[136 141 121 125 108 106] out 121
[111 101 105 130 133] out 105
[126 144 151 108] out 151
[110 109 154 132] out 154
[105 125 113 129 148 154 131] out 113
[135 131 137 156 157] out 137
---
[[126 109 109 119]
 [130 109 109 116]
 [130 101 101 125]]
130

[[151 140 106 115]
 [136 129 122 126]
 [153 120 127 119]]
136

[[125 128 153 134]
 [122 131 118 121]
 [109 125 114 129]]
122

[[107 158 105 126]
 [104 155 105 125]
 [106 110 138 126]]
104

[[138 145 147 102]
 [140 145 122 118]
 [124 134 130 117]]
140

[[140 136 111 116]
 [118 118 143 156]
 [115 121 120 133]]
118

[[109 109 157 110]
 [111 150 149 110]
 [144 131 117 144]]
111
---
[[111 136 125 112]
 [132 119 130 122]
 [ 99 131 130 117]] => 117

[[125 112 136 114  99 133 101]
 [128 111 135 115  98 133 100]
 [118 133 121 122 154 118 151]] => 151

[[125 117 138 130 116]
 [113 128 106 129 115]
 [127 125 131 136 127]] => 127

[[133 140 116 121 121 133 122]
 [129 123 138 139 124 140 129]
 [119 109 158 151 131 122 146]] => 146

[[122 127 128 126 121 105]
 [144 135 123 136 116 137]
 [118 129 128 132 129 132]] => 132

[[123 121 106 102 130 125]
 [123 154 106 102 135 123]
 [123 121 106 121 130 125]] => 125

[[143 152 120 151]
 [112 103 134 109]
 [116 110 133 117]] => 117

[[126 100 143 112]
 [129 103 141 118]
 [141 139 104 127]] => 127

[[142 151 118 106]
 [128 127 130 126]
 [130 131 121 125]] => 125

[[119 135 133 132 116 122]
 [138 129 131 110 137 124]
 [109 144 142 138 107 130]] => 130
---
[115 114 119 108 107 111 108] -> 114
[103 117 128 136  98 118 114] -> 117
[119 157 121 148] -> 157
[131 116 122 135 151] -> 116
[141 128 129 152] -> 128
[141 122 131 156] -> 122
[127 100 131 138] -> 100
---
[132 152 116 104 115 101 134] ⇒ 132
[156 126 146 157] ⇒ 156
[158 138 139 136 147] ⇒ 158
[122 119 105 129 156 113] ⇒ 122
[151 111 149 123 127] ⇒ 151
[154 148 120 127] ⇒ 154
---
Input:
[[133 110 129 131]
 [132 138 127 128]
 [131 133 140 107]]
Output: 133

Input:
[[111 104 123 109 125 122 127]
 [118 136 125 110 138 119 123]
 [124 143 135 120 127 131 127]]
Output: 111

Input:
[[118 137 127 115 114 133 110]
 [146 105 142 120 138 126 152]
 [133 140 130 123 152 151 126]]
Output: 118

Input:
[[127 123 132 128 122 127 133]
 [105 137 137 137 138  98 133]
 [130 138 122 123 142 134 128]]
Output: 127

Input:
[[136 150 119 143 118]
 [154 117  99 119 131]
 [136 132 116 114 112]]
Output: 136

Input:
[[135 132 126 136 125 128 125]
 [122 124 121 116 107 109 126]
 [131 129 125 115 117 132 115]]
Output: 135

Input:
[[134 125 120 136 126 102 111]
 [141 139 138 138 139 132 150]
 [142 149 133 136 129 153 141]]
Output: 134

Input:
[[109 134 126 115 112 129 126]
 [123 142 138 132 134 148 125]
 [122 128 140 113 137 107 139]]
Output: 109
---
[135 103 140 144 101] >> 140

[115 144 128 132 100 142] >> 142

[131 125 103 113 127] >> 127

[[123 113 128 133]
 [122 149 133 125]
 [125 145 136 120]] >> 145

[111 100 120 128] >> 120

[112 108 104 119 149] >> 119

[[120 142 156 125]
 [135 132 152 134]] >> 152

[156 116 109 114 139 149 105] >> 149
---
[125 104 115 117 133 134] >> 134, 104

[127 103 113 152 140 140] >> 152, 103

[157 117 119 119] >> 157, 117

[[105 144 127 123 129]
 [109 109 120 130 131]] >> 144, 105

[[149 133 136 107 128]
 [134 134 139 124 129]
 [124 128 133 131 136]] >> 149, 107

[122 128 147 150 120] >> 150, 120

[[145 108 110 143 154]
 [131 110 112 135 141]] >> 154, 108

[[152 112 135 131 118 114 124]
 [151 112 123 100 110 128 148]] >> 152, 100
---
[132 109 118 109 155] out 155
[129 139 106 133 113] out 113
[131 120 103 108 125] out 125
[154 119 118 148 115] out 115
[157 131 110 116 118] out 118
[151 123 132 154 145] out 145
---
[[118 138 136 140]
 [137 142 129 132]
 [105 123 139 131]] => 129

[[156 115 108 109]
 [139 142 137 134]
 [125 122 116 119]] => 137

[[116 125 105 148]
 [108 140 138 101]
 [144  99 133 150]] => 138

[[106 146 143 114]
 [133 121 124 131]
 [135 120 127 133]] => 124

[[132 122 110 113]
 [121 144 132 123]
 [153 127 136 136]] => 132

[[107 121 158 125]
 [125 124 133 125]
 [121 115 135 126]] => 133

[[134 129 134 108]
 [127 149 100 126]
 [137 118 144 115]] => 100

[[154 103 154 144]
 [144 115 115 128]
 [152 156 121 152]] => 115
